One turn sends every row of this set to another row. A few are shown first. Where does it send the rows asked after them?
Gule: [ -0.8  -4.9  -2.7 -24.9  13.1 -14.1  -4.2 -31.8  -5.8 -12.2 -14.4  -7.5
   2.2  -0.2  26.7  16.2 -17.2   3.3   6.7  13.7  -3.6   7.5   2.2  -0.8
  28.3 -12.7  21.8  14.6   1.9 -18.4  17.6  -2.1 -13.2   2.4  -4.4  -9.1
   7.1  37.3  -4.3  21.1   0.3   8.8  -3.7   0.5  -7.9  11.6  -2.5  13.5
   1.0  18.2   6.2]
Kuf: [ -6.6  -4.9  28.3 -22.5  -9.1  -0.3   9.6  12.3 -10.1  27.7   0.9  -7.4
   7.0 -31.9  -0.3   9.9   0.0   2.6  -2.9  -2.8   9.4  -1.0  16.1  13.7
  -8.4  -1.7 -28.8   5.9  10.5  26.0 -23.9  -5.2  -6.7  -8.1 -11.4 -22.6
 -12.3 -18.8  36.7  -9.8   9.4 -13.6  13.6  15.7  10.9 -23.6  11.1  -7.3
 -19.0  11.8  12.0]
sipi: [  5.6  -6.7  16.5   0.0   8.3  -0.3   0.9  22.5   9.1  24.9  29.6  -5.3
  -1.7  -0.7  -2.5  -3.4  13.7   8.3   8.0  -3.2  15.6 -13.9  18.9  20.0
 -18.4  18.5 -31.7 -17.2   5.1  22.5 -21.9 -19.8  12.2  -7.3  -6.5  21.7
 -13.3 -31.9  11.1 -17.3 -16.1   8.9  11.5  -4.6   0.6  -8.4  15.9   4.1
 -16.2  -2.8 -13.1]
Niv: [  7.3   6.1  -2.0 -26.1  10.5  -6.4   5.6 -32.2  -5.4 -18.3 -12.0  -2.6
  -7.6  -9.4  23.2  24.0   0.3   3.0  18.4  -5.2  -7.4   1.5   5.7   1.8
  23.0 -14.2  14.8  13.8  -5.9  -3.7   9.8   4.9 -13.7   4.4 -19.0 -15.0
  19.4  29.1 -13.9  17.8  17.5   8.5 -10.0   4.1   3.2  12.7  -0.4  -1.9
  -1.5  18.6   7.4]
kor: [  7.2   1.6  -0.2  14.6   3.0   5.6  -6.0  32.5  12.4  24.8  27.7 -19.1
  -1.7  -1.2  -2.2  -2.5  10.1  -0.4   9.7  -9.2   6.6 -15.1  11.9  26.5
 -21.2  14.8 -18.7 -14.2  -0.6  16.4 -12.9 -23.8  -4.2   7.6   0.3   7.6
 -14.0 -25.2   0.1 -11.8 -12.9  25.5   4.8  -4.4   2.0  -5.8  21.6  -1.1
 -12.7 -21.0 -10.9]
zaner: [ -5.4  -3.3  12.2 -13.2   1.8  -7.8  -1.1   6.5 -17.1   5.7 -21.4  25.6
  -0.2   8.2  -6.9 -16.7   3.8 -16.6  -7.8   5.6  -0.6 -32.3   3.8 -12.7
 -24.5   0.7   2.4   1.0  13.0   2.2  22.1  11.7   4.9 -21.1  24.4 -12.1
  -9.0 -36.3  -5.4  -1.7  -7.1  12.8 -10.2   6.9  -4.8 -12.8 -10.2  -0.6
 -11.1 -10.4 -11.9]
Ruza: [  2.3 -10.2   9.8 -17.8  10.5 -18.2  -2.1 -43.3  -6.0 -11.2   1.9 -12.9
 -12.1  -2.7   9.2  30.2 -28.9  11.5   1.1  16.5   2.6   2.6   6.9  -0.4
  22.4   3.3  17.8  11.0  -4.7  -8.2   5.0 -11.6  -6.3   6.0  -2.2  -4.7
  -3.2  35.6  16.3  25.8   5.3  -0.2   8.8  -4.6  -8.1  10.2  -5.8  10.6
  -3.5  18.0   5.8]
Tapi: [ -1.0   7.1  -1.7  -7.8  10.5  -3.8  11.3 -33.5   0.2  -7.5 -13.0 -17.0
   6.2   1.5  27.2  15.5  -6.1   8.1  10.8  15.0 -13.7  16.4   1.0   3.0
  29.6  -4.0   6.4  11.9  -4.9 -16.0  17.5   3.6 -11.7  -2.8  10.6 -24.6
   7.8  25.7   4.6  17.5   0.8  17.9  -2.1   9.2 -18.3  10.9  -1.2  16.6
  10.9  30.2  10.3]
mem: [ -2.0 -18.1   9.3   4.5   8.6   3.3  -6.5  24.3   0.7  31.1  18.0  -0.3
   2.6   9.0   1.0 -22.1   6.9  -3.6   6.6   5.4  12.8  -8.8   8.7  23.0
 -21.8  14.2 -22.0 -25.5  14.9  13.0  -3.6 -17.6  13.0  -9.4   9.3  16.6
 -15.3 -18.1   9.7  -6.8 -29.9   2.1  20.2 -13.2  -8.4   5.2  14.3  11.6
  -2.9 -14.4  -4.0]
bibag: [  9.2 -14.1   7.9 -16.6   3.5  -3.3   2.6  -4.5 -11.5  -0.1   4.9  -4.6
 -11.5  -4.0  -0.8 -16.4  30.1 -17.5 -20.5 -19.3   3.1 -11.6   7.2  12.2
 -13.7  15.3   5.7  12.4 -29.2 -17.7 -33.8 -13.7  15.1 -21.3  -5.3  -1.2
   3.8  -2.4  17.0  13.2   1.1  -5.1  -2.0 -19.9   9.2  -8.8 -24.8  -0.3
 -42.0  -7.8   2.7]
mag: [ 10.6   3.1  14.8  -5.8   1.6  -1.8   0.8  31.6  13.6   2.2   9.5  -2.9
  11.3  -3.0  11.8 -11.4  19.6  -4.8  22.6 -11.9  15.7  -9.3   4.2  12.3
 -20.5   9.2 -29.9 -15.6   8.8  27.0 -19.2  -5.0  10.0 -19.2  -4.1   3.7
  -5.0 -40.1  -1.8 -20.0  -2.0  12.1  -1.0  -3.0  -1.6  -7.6  19.4   1.8
 -26.0  -4.6  -9.3]
Sugam: [ -9.3   5.4  -2.3  -6.3   0.0 -12.6   5.2 -28.9  -3.9  -7.7  -1.9   0.0
   0.9   5.0  27.9  13.7 -17.8  -0.4  -5.3  13.5  -9.8  12.3  -3.2  -1.5
  36.4  -4.0  -1.3   9.6  -4.3 -20.7  22.4  -5.6  -9.0  18.8   8.4 -22.4
  15.8  27.7   6.5  25.5   1.6  14.0  -5.8   2.2  -5.4  11.7   8.7  12.9
   4.0  27.8   2.8]
Vutel: [  3.0  11.1   1.4  -7.5  11.4   0.0  14.1 -35.3   2.9 -11.0  -6.3 -14.5
  -3.1  -6.1  19.6  29.7   8.6   5.9  21.6  -6.4 -19.3   9.0   6.1   6.8
  23.5  -4.1  -0.2  13.3  -9.5  -0.9  12.4   8.1  -9.5   2.9  -3.0 -21.8
  18.3  24.1  -6.3  16.2  18.3  14.0  -3.3  12.2   1.0   8.3  -0.6   0.9
   9.8  34.6   2.6]
moz: [  2.1  -1.3  11.7  -4.3   6.6 -10.5  11.1 -48.1  -3.3  -2.6  -3.9 -15.3
  -8.5   1.8   8.8  23.8 -23.7  11.6   7.4  20.2  -9.6  10.0   1.9   3.6
  23.5   7.4   3.2  13.6  -8.2 -10.7   7.9  -0.3  -1.9   4.8  13.0 -24.9
  -0.2  22.2  22.9  30.0   2.8   4.3   9.6  -1.3 -13.9  11.3   3.1  16.7
   7.7  24.7   9.1]
nedeg: [ -5.3  -0.8  11.4   1.8  -1.2 -18.1   5.0 -40.4   1.5  -8.8  10.0  -3.9
 -10.8   2.0  12.7  28.3 -26.6   3.0  -3.9  15.0  -3.2   4.7   2.5  -2.9
  32.9   8.2  -6.5   1.1  -7.6 -10.0  16.4  -9.7  -1.0  21.2  10.3 -18.0
   9.8  25.3  22.7  28.3   9.8   5.4   8.4  -3.9  -5.0   5.1   4.7   6.8
  -2.3  30.4  -1.1]
kovar: [  2.0  -7.2   4.8  -1.1   3.6   0.9  -2.7  33.2   6.7  10.2  -2.8   3.4
  15.3   6.2  18.0 -29.3  11.9 -15.3  19.6  -2.7   9.3  -3.8  -2.8  16.7
 -27.5   3.7 -19.7 -22.7  17.9  20.1   1.2  -3.1  10.4 -24.1  10.3   2.3
  -7.6 -27.1  -3.7 -11.2 -20.4   3.7   7.8  -9.3 -10.8   5.0  20.3  12.2
 -12.6 -17.2  -1.1]
zile: [  2.8 -21.6   5.4  -9.9   7.3   0.2  -5.1  -4.9  -6.3   1.3   2.6  -8.4
  -5.0  -0.3   4.0 -19.1  27.2 -16.4 -26.8 -12.5   5.2  -5.8   8.3  10.5
  -9.2  17.9  13.6   2.4 -24.3 -23.4 -24.3 -19.7  13.6 -27.4   6.2   8.8
  -1.5   8.8  21.6  11.2  -5.1  -5.1   0.7 -21.9   0.1  -9.3 -32.3   5.6
 -38.2  -4.4   1.1]
buti: [-15.6  -9.3  18.7 -15.2  -5.9   4.4   5.0  23.0  -3.8  14.4 -20.0  -1.6
  26.5 -26.3  12.7   1.4   4.4 -17.7  13.4 -16.7   1.1   5.0   0.4  16.0
 -13.6 -14.2 -20.3  -1.3  23.9  25.2  -4.8  10.6  -3.4 -12.8  -2.5 -23.0
  -2.5 -11.0  17.3  -8.4  13.2 -17.7  14.6  13.7  19.1 -18.8   6.8  -9.7
 -14.3   7.6   8.4]
nela: [ 10.1   5.0  -0.2   9.4  -3.3  -1.5  -5.7  39.4  19.0   5.0  15.0 -20.4
  12.4  -2.8   9.0  -4.0   6.4  -4.5  16.8  -9.1   9.5 -10.0   1.3  18.0
 -19.9  10.5 -19.9 -12.7   5.4  15.3 -14.9 -16.9  -4.9  -4.5   4.6  -1.3
 -13.2 -31.7  -1.7 -16.7  -4.6  30.7  -4.3   0.7   1.1 -13.5  26.1   2.2
 -24.6 -15.7 -13.6]
tib: [-15.1 -18.0  13.9  -0.6   8.7  -3.1  -6.7  -0.6 -20.3  23.5  -5.9  23.2
  -7.5  15.7 -21.4  -6.9  -1.0 -10.5 -13.7   6.3  -2.0 -35.1  12.0  -3.1
 -25.2   9.5   3.2  -5.0  15.8  -0.6  23.4   4.5  10.8  -6.7  25.3   3.0
 -14.8 -25.0   1.1   2.2 -14.2   6.5   6.8   0.9   1.1 -12.7 -18.4  -1.5
  -0.4 -10.6 -17.6]
sika: [  3.9   2.1  15.6 -14.1   4.9  -4.9   2.6   6.5  -7.7   4.3 -10.0  18.2
  -5.6  -1.7  -7.9   2.6  18.8  -4.9  -8.6  -3.2   3.9 -36.1  17.8 -19.3
 -18.8   4.3  -4.7   2.3   1.4   8.8   7.2   6.2  -0.1 -19.5  11.8  -4.5
  -8.7 -43.2  -5.2 -16.0   4.5  22.5 -17.4  13.6  -0.3 -23.7 -17.1  -8.5
 -21.5   3.9 -18.2]
zezut: [-18.3 -18.8  15.1 -15.8   1.1   6.3   1.9  13.1 -11.5  41.5   2.1 -12.8
   2.9 -25.7   3.9  -2.1   5.8   5.6 -14.9   4.7  14.0   6.3  26.4  15.2
  -0.8   1.9 -16.8  -9.9  14.5  16.5  -3.5 -16.0 -14.1  -7.2  -0.1  -8.4
 -21.7   0.8  41.8 -16.5 -11.8 -12.2  22.5  14.3 -10.0 -20.0  -1.9  -0.2
  -6.0  11.3  22.4]
rora: [  5.5   4.9  14.9  -0.2   8.1  -6.3  15.3 -49.5  -0.5  -5.5   3.6 -14.9
 -17.8  -3.0  -0.2  39.2  -8.1  10.4  19.3  -0.8 -13.5   6.0   6.6   8.8
  17.2   8.1  -2.0  11.0 -15.2   4.2   0.4   3.0   0.8  10.4   1.2 -22.0
  12.3  22.1  11.9  27.8  21.3   2.8   9.7  -0.8   4.4  11.5   1.3  -0.5
   7.8  31.3   2.4]
veb: [  3.5 -12.6   0.9 -17.1   4.3  -1.9   0.4   2.2  -8.8  -2.3  -2.2   0.0
   5.1   0.2   6.6 -20.2  29.3 -23.8 -15.0 -25.8  -7.0  -8.9  -0.5  13.9
 -13.1   7.2   6.2  16.1 -22.7 -22.2 -28.5  -7.1  15.6 -22.6  -3.8   0.4
   8.9   2.1   6.2  15.9   3.2  -5.2  -6.5 -17.0  20.6  -8.7 -22.1   1.1
 -37.6  -7.8  -3.7]
zuvi: [ 11.9  -0.1  12.9 -22.6  10.4 -13.6   5.7 -45.2  -4.1 -17.3   4.2  -9.0
 -23.7  -9.3   7.2  38.4 -10.9   9.6  11.0  -2.4   2.3  -7.1  12.2   2.5
  20.1   0.6  12.3  13.1 -12.9   4.4  -1.0  -4.9  -8.7   9.7 -17.6 -10.6
  11.6  29.0   4.0  24.7  21.1  -2.1   2.9  -3.6   1.7   8.8  -2.9  -6.4
  -6.3  22.0   7.8]
luru: [  3.1   8.8  11.8   2.6  -2.6 -12.3  12.6 -38.6   4.9 -12.5   8.3  -3.5
 -19.1  -4.2  14.7  33.4  -3.5  -1.3   7.4  -2.2  -3.7   0.3   7.1  -4.5
  28.2   7.9  -8.2  -2.2 -15.5   5.1  14.9  -4.7  -5.5  22.1  -1.3 -20.9
  23.0  22.3  10.9  25.2  23.2   5.4   0.1  -0.3   1.7   5.6   3.2  -8.3
  -3.0  30.1   2.9]
leti: [ -0.3  15.7   0.0  -7.6  -1.4  -5.5   9.5 -29.7  -2.4 -11.8  -5.0   0.6
  -7.5  -5.2  26.9  17.3   3.9  -3.9   8.2  -2.4  -9.4   7.2   1.9  -3.4
  35.1  -7.7  -5.4   3.1  -9.5  -6.5  22.9  -2.1 -12.2  19.2  -3.4 -27.8
  28.4  19.4  -4.8  21.6  14.6  14.2 -10.8   4.7  -0.3  11.3   8.7  -1.8
   0.1  28.5   6.3]
pulep: [  7.1  -7.6   0.8  17.0   1.4   4.1  -8.6  27.2   8.4  21.4  14.3 -17.2
  -7.0   3.1  -2.9 -13.5   2.9 -11.6  13.8  -4.5   8.3 -12.3   2.1  26.4
 -28.4  18.0 -12.7 -27.1   7.1  16.9  -2.9 -21.8  -3.3   1.1  15.6  -0.2
 -12.4 -18.7   3.5  -5.7 -21.4  14.9  14.4 -11.6  -9.5   2.0  22.3  -0.2
  -8.6 -29.5  -2.0]
zukig: [ -8.9  -9.3  18.0  -3.9  12.2  -0.9  -4.0   0.4 -10.6  19.4   8.7  15.7
 -14.6   3.0 -22.6   9.9  13.0   3.2 -17.3   0.3   3.5 -40.4  26.3  -8.6
 -17.3  13.9  -3.3  -4.7   4.2   6.0  10.3  -4.1   5.2  -2.3  11.4  11.7
 -15.7 -29.2   3.9 -11.0  -3.2  17.1  -2.4   9.3   8.6 -23.9 -23.9 -11.8
  -8.9   4.2 -26.0]
meruv: [-25.9 -21.9   6.8  -9.6   1.4  10.2  -2.6  24.3  -4.2  29.1 -18.7  -5.6
  23.4 -18.1  15.5  -6.0  10.2 -14.4   3.9  -6.8   6.4   9.7   9.7  17.1
  -8.5  -7.9  -7.6 -19.8  27.5  15.5  15.3   0.5 -10.0 -10.3   8.8  -9.7
 -10.5   8.4  22.1 -14.8  -8.1 -18.3  22.9  13.2   0.5 -12.5  -5.8  -5.3
  -0.3   6.4  15.0]
bor: [ 10.7  -3.7  -0.1  11.6  -3.6  -3.3 -10.1  34.7  16.3   4.3   4.9 -15.6
  11.9   2.6  10.2 -16.7  -0.6 -16.6  18.3  -3.3  10.5  -8.9  -6.6  14.1
 -27.8  13.6 -13.8 -23.2   9.6  16.4  -0.8 -15.3  -2.1 -10.3  18.6  -5.4
 -12.9 -23.6   0.7  -9.5 -13.3  20.3   4.4  -9.3 -14.1  -1.1  24.3   3.3
 -19.3 -26.2  -5.6]
Mopip: [  0.2 -23.1  -1.6 -10.9   8.8   0.9  -6.9   6.3  -4.7  -4.2  -4.1  -5.5
   9.0   5.6  11.0 -22.6  28.7 -24.0 -20.3 -18.3  -3.7  -2.9   0.5  14.0
 -10.2  10.6  13.7   4.8 -15.7 -28.0 -19.0 -11.1  17.0 -27.3   4.9  10.8
   3.1   9.4  10.0  11.4  -4.7  -3.5  -2.3 -19.1   9.4  -9.4 -30.1   6.9
 -34.6  -2.9  -7.1]

meruv goes to buti
mem goes to kovar
Now find these:
zile goes to Mopip
kor goes to pulep
Ruza goes to Gule
moz goes to Tapi
zaner goes to sika
leti goes to luru

